The same turns and mirrors carry the whole set onto itself and the rows of a family onto each other. Which other rows belong to the same family as each row named below? List them in the order they appear above.
These 32 rows form 4 families of 8 rows each.
sakit: [  0 -16  11   3   8  -2   2   7  -5  -2 -20   8]
dake: [  7  -7 -15   2  -8 -12   2  -8  -1  -5  -8  12]
Gam: [18  0  9 -1 -3 11 10  1  3 -7 -3 -8]
Rebot: [ -2   1   2  -5 -13   7 -18  11   4   6 -19  -4]
fote: [  6 -22  -3 -11  -5  -7  14   1  -6   9  10   3]
lum: [ -9   4  -3   2 -11   2 -16   3   4   3 -22   2]
zin: [-14 -16  -7 -23 -13  -3  -9  -1   0   8  -9   7]
nel: [  4   3  -8 -12 -18   8   6 -11   7   1  10  -7]
Fivav: [-22  -8 -11 -17  -8  -4  -2  -7   1   8 -10   6]
Gid: [  7  -2 -13   2  -3 -10   1  -4   1  -8 -17   8]
Beb: [ -6  -4  15 -13  -5  18   9   2   3   9   5 -13]
Kob: [-19  -7   7  -4  -1   7   9   6  -2  21   2 -10]
tuniv: [  1 -22  13 -11   4   0   0  13  -5   2 -17   6]
lud: [  3 -17   4 -19  -1   5  18  -8   0  -2   7   1]
Nurom: [-15  -8   0 -26 -11   9  -1 -10   6   1  -3   0]
sus: [-22 -18  -3 -14  -5  -5  -1  -6  -2   8  -8  11]
Mifu: [-11   2 -13   1 -19   0   0  -6   2  17   8  -3]
Rinin: [  4   1 -14  -4 -22   1  -4   1   2  14   7  -6]
Saniz: [  0   9   4  -9 -12  16  -8  -1   9  -3 -13  -9]
folam: [10  4  3 18 -6  2  4  7  0  7 -4 -6]
fel: [ -1 -12  17 -16   4  12   3   2   2  -8 -16  -1]
fizo: [ -5 -17  -7  -7   1  -8  20  -6  -6   8   7   4]
Bef: [-17  -7  13   2  -2   9   0   9  -1  20  -4  -6]
vuru: [ -8   8   1   4  -5   6 -10   7   4   4 -23  -6]
sogi: [ -3   8 -18   3 -16  -3   3  -6   3  10   3  -6]
dit: [10  0  6 14  3  2 12  9 -3  5 -6 -8]
tavez: [ -2 -18   1   1   0  -5  18  -1  -8  12  10   3]
mal: [-11 -10  10  -9  -9   9  -1  13  -2  22   4  -9]
vuv: [18 -4  7  7 -5  3  5 14 -3  7  0 -7]
vumuk: [ -9 -16  12  -5  12   0   7   8  -5   2 -19   3]
nekam: [ 15 -10 -11  -6 -10  -9  -3   0  -2  -7 -12   9]
Zim: [  8  -4  -7 -15  -9   2   1 -11   6 -15 -11   5]

Which other rows belong to the same family as fel? Gam, nel, Beb, lud, Nurom, Saniz, Zim
Which other rows belong to the same family as vumuk? Fivav, Gid, Kob, fizo, vuru, sogi, dit

The same turns and mirrors carry the whole set onto itself and the rows of a family onto each other. Which other rows belong to the same family as each row named below? List them in the order they appear above.
These 18 rows form 3 families of 6 rows each.
Lin: [ 14  -5   4  -3 -12  -3   2  -8 -12]
Gok: [ 12  -8   5  -1 -13  -7  -2  -3  -9]
nupaf: [ 7  5 -7  4  7  1 -3 13 15]
rit: [  7 -19 -14   2   3  14  -3   7   3]
Sel: [ -4   3   4 -11   7   6 -21   2 -10]
rini: [ -7  10   0  -6   6   1 -19   6 -10]
fuf: [ 1  6 -6  4  8  4 -5  9 19]
fiva: [ -6   9  -7   2  -9  -8   6 -15   3]
mitaz: [ -6   2  -7   1  -7  -7  11 -15   3]
rig: [  3   4  -8   3   5  -2 -10  15  13]
paka: [ -8   2  -2   6  -7  -3  12 -15   1]
gini: [-12   4  -5   5  12  18  -1  -6 -14]
Difa: [-18   3  -3   4   9  16   0 -10 -10]
nuza: [ 12 -16  -9   3  -2  17  -4   6   3]
begu: [ -8   5   0 -12   8   1 -18   2 -12]
banu: [  5 -20 -12   9   1  13   0   6   3]
Vig: [-10   2  -7   6   6  19  -4 -10 -16]
kapo: [ 13 -10   0  -4 -16   1   0  -8  -9]

Which other rows belong to the same family as paka? rini, rig, Difa, nuza, kapo
Which other rows belong to the same family as fiva? Gok, Sel, fuf, banu, Vig

The same turns and mirrors carry the whole set onto itself and the rows of a family onto each other. Which other rows belong to the same family as each row named below? List them in the order they appear above.
These 40 rows form 5 families of 8 rows each.
tilo: [ -9   3  10  31 -10  -7   8   3  -3]
sefu: [-13   3  10  22 -14 -11  17  -2   5]
nute: [ 11  16  16  22 -13  -4  21  12 -14]
Kubi: [ -5   2  13  10 -31  -1  10   4 -14]
Fafeg: [16 15 10 25 -6 -3 10  4 -9]
Reket: [ -4  16   6  -3  10  -9  18  12 -11]
rom: [ -7   1  11  25 -22 -11  21   9  -7]
Val: [  7  16  -2   8   7 -10  19  13  -5]
taval: [ -1  -1  17  14 -10  -6  16  11 -28]
zeze: [-10   0   5  -1   6  -7   6   1   5]
Fil: [-19  -1  10  22 -13 -10  14  11  -7]
Zeva: [  7   4   6 -11   6  -2  10   1  -9]
keke: [ -2   3  -2  -3 -10  -5  30  10   1]
Depe: [ 21   9  15  11 -12  -3  16  10 -15]
nivor: [19  5  7  0  0 -5  1  5 -9]
Pekuf: [ -7  -7  17  12 -21   2   4  -5  -9]
pog: [ 15  15   6  -6  -4   3  11   0 -13]
Repen: [12 11  0  2  3  2  1 -2 -3]
kuvuf: [ -3  -7  13   2 -24   3  22   4  -5]
Tose: [ 16   8  11  23 -20  -8  12   2 -10]
vozat: [ 12  22  12  19 -11   0   4   0 -11]
Bikev: [-7 18  1 -1 -1  0 16  5  8]
Tobem: [ -3   9   1  -1 -13   7  16   2  10]
Zat: [  7  14   5   8   9 -12   8  16 -15]
vus: [-13  -5  11   4 -24   5  16   4 -13]
Bibil: [  4  13   4   3   4  -7  25  15 -19]
Kibe: [ -8  16  12  28 -13  -5   7   6  -1]
mutig: [  4  -9  19   7 -11  -8  18   5 -23]
Soze: [  3   0  14  21  -1 -15   8   7 -24]
saf: [  3   1  15  19 -15  -9   1   4 -24]
gevo: [-13  -1   1   8  -2  -1  -1  -3   4]
lema: [-14  15   1   0 -16  -2  23   1   2]
kig: [  4   1   5   2   4 -15  26  10 -18]
fuv: [-17   9   1  11  -2  -6  -4   5   0]
bavor: [-11   6  11  10 -25   4   9  -6  -2]
maz: [ -7  10  -2  -7 -11   5  25   7  -3]
Pezu: [-20  -4   2   2  -5  -9  14   0   0]
Felo: [  4  15   1   1   0  -1  -7  -2 -10]
vur: [  6   4  18   7  -6  -9   5  15 -27]
fosek: [-14  -2  -1  -6  -3  -2   4  -1  -6]

Which other rows belong to the same family as Pekuf? nute, Val, Fil, pog, Tobem, Soze, fosek
Which other rows belong to the same family as taval? tilo, Fafeg, Repen, vus, Bibil, gevo, maz
Which other rows belong to the same family as vur? sefu, Kubi, Reket, zeze, nivor, Tose, lema

The same turns and mirrors carry the whole set onto itself and the rows of a family onto each other. Which other rows belong to the same family as each row named below? List them in the order they appear above.
These 32 rows form 4 families of 8 rows each.
remar: [ 11   9   8  12 -13 -14   8   8  20 -13]
bulos: [  7  11 -10   0  -6 -20   9  -7 -10  11]
sufa: [ -7   7  -8   3   3 -22   0   5 -13  10]
Vasa: [ -1   8  -6  -9   9 -17  10   5 -14   7]
kom: [  0   3 -14   5  -1 -15   4  -1 -15  10]
zege: [  8  12  -8  12   9 -10  24  -1 -13  -4]
fik: [ -4   5 -10   2   0 -16  -2  -4  -8  13]
tora: [ -6   2  -7  -1 -19 -24  -2  12   9  -6]
Ker: [  8   5   2   6  -6  -7  20   6  18 -21]
kili: [-10   1  -1   3 -13 -23  -2  14  14 -10]
fop: [ -6  15   3   1 -13 -26   2  17  11 -10]
debas: [  1  11 -18   1  -8 -18   0   2 -14   4]
nin: [-10  -1  -1   1 -12 -18  -3  10  17  -9]
Furid: [  8   9  -8   9  10  -4  22  -4 -10  -3]
nasig: [-16   6  -1  -1  -7 -28   3  12  12  -3]
naf: [ -5   8   2  -7 -11 -10  -3   7  19  -6]
bep: [  0   8   3  10  -7 -13  16   7  21 -21]
sugil: [  5   5   7  16  -3 -18  20   6  19 -13]
zal: [ 14  10  -6  12   9  -9  19   9 -12 -11]
davu: [ -3   7 -16  -6   2 -11   0   5 -13   3]
zaf: [ -9  -2  -5  -8 -11 -18  -3  14  10  -7]
vut: [18  7 -7 10  5 -1 17 -1 -6 -7]
mipu: [ 11  14  -1  18   8 -11  23  -3  -5  -3]
vomaz: [  2   7  11   3   3 -11   9  20  15 -17]
kone: [  1   2   9   8   6 -11  19  10  20 -14]
tuka: [ -3   8   4   8  -2 -12  16  11  20 -23]
puli: [ 14  10   0  10   6 -21  21   6 -14   1]
tiso: [15  3 -1  2  9 -4 17 -4 -6  4]
dipu: [ -2   1 -13   3   4 -15   5   2 -17   8]
Buseb: [ 8 11  0 11 16 -5 22 -1 -5 -4]
Duva: [  6   8   4   7  -2 -13  22  14  13 -23]
suku: [-12   3  -3  -2 -11 -20   0   3  18   1]

Which other rows belong to the same family as nasig? debas, sugil, zal, davu, vut, kone, suku
Which other rows belong to the same family as Duva? sufa, fik, tora, Ker, zaf, mipu, Buseb
Which other rows belong to the same family as tuka? kom, zege, kili, nin, Furid, bep, dipu

